In the rows, zero is written as 128.
Each path below is one point turned by a fixed rotation once a step. After each direction that follows a path, write how fast that rotation turns it, in degrees each step (0 if it stays still).
Each turn is a multiple of 5 degrees from 10 to 175, or 0.
Each row of a path follows its step; steps can be skipped.

step 0: [131 129 123 126 125 131 146 124 121 124 117 132 124 126 114 121 135 132
 125 131 140 118 133 135 134 126 129 124 129 133 132 123 118 125 115 126
 134 131 133 119 122 124 126 138 127 125 136 124 133 124 126 120 128 119
 133 129 130 127 127 116 124 134 127 117 137 118 135 123]
step 9: [129 123 119 136 127 130 133 130 125 131 115 124 128 133 130 125 138 135
 128 136 144 135 130 124 126 127 122 113 136 118 122 127 135 115 122 125
 122 138 129 121 121 131 131 130 120 125 130 123 131 130 117 115 123 126
 138 128 133 127 137 117 122 130 133 131 127 122 123 125]
step 15: [116 131 118 127 127 129 132 131 126 115 123 123 126 127 119 126 144 125
 117 127 115 130 124 138 137 133 136 130 126 117 119 126 121 131 128 118
 127 136 124 119 125 132 139 133 121 131 123 129 130 118 125 115 126 124
 128 129 127 125 139 129 122 133 122 128 134 120 133 131]
step 17: [123 126 118 128 130 124 134 122 131 132 123 131 120 126 125 136 132 129
 123 125 138 134 120 131 124 123 121 127 125 123 129 117 132 123 136 133
 119 135 140 129 113 130 142 138 123 123 133 118 129 144 133 123 130 127
 132 120 121 122 128 118 128 117 127 130 129 133 131 134]
step 18: [124 123 121 122 133 141 134 122 123 120 115 118 132 129 114 124 137 133
 125 134 147 124 126 122 136 132 127 130 139 129 122 126 123 119 125 132
 135 135 123 124 128 124 135 138 126 122 122 124 133 131 124 121 129 125
 124 131 134 129 130 123 133 130 121 124 125 139 138 128]
step 19: [127 132 137 130 133 137 133 128 129 119 135 127 124 125 121 127 129 131
 127 135 135 125 125 135 120 130 134 144 132 130 122 125 127 128 123 119
 129 132 128 134 125 135 128 132 122 126 125 134 124 130 123 126 130 109
 131 117 130 136 132 116 103 131 135 130 125 129 134 126]
step 26: [125 128 125 123 127 129 133 133 128 125 127 128 131 123 124 127 142 131
 129 131 142 130 125 146 130 126 129 122 128 130 119 117 120 131 133 134
 127 132 133 136 125 121 137 135 125 122 119 120 128 132 136 125 131 110
 125 125 125 139 120 115 132 132 126 128 141 119 131 137]
Directions:
[128 128 128 129 130 128 128 127 127 130 130 128 128 131 127 132 128 130
 127 127 123 127 132 126 128 129 128 131 125 126 127 125 127 129 125 129
 131 127 128 128 127 128 129 128 130 126 126 128 130 129 127 129 126 129
 126 126 129 128 129 127 128 128 129 129 129 126 126 128]
85
[127 127 129 126 127 125 128 131 123 128 131 125 127 128 128 127 128 127
 129 127 129 128 126 131 127 125 129 128 130 127 125 129 130 129 126 129
 129 127 128 130 129 128 126 130 126 129 126 130 129 128 129 127 125 130
 127 125 130 128 129 126 126 128 125 129 129 127 126 127]
100
[129 128 130 127 126 129 125 126 125 127 131 129 130 129 130 128 129 130
 127 126 128 130 127 127 128 132 126 126 129 125 126 125 128 130 127 125
 125 129 127 130 127 127 130 129 127 125 130 128 128 128 128 128 129 126
 127 130 129 126 127 129 128 129 127 129 126 128 125 128]
175
[127 127 132 129 127 127 127 127 130 126 128 129 129 129 126 129 127 126
 128 130 128 126 127 126 127 130 126 127 129 128 128 130 129 128 127 126
 131 129 128 129 128 130 128 128 128 128 128 127 131 126 128 130 129 127
 129 124 127 128 126 130 126 126 127 128 130 131 125 131]
125
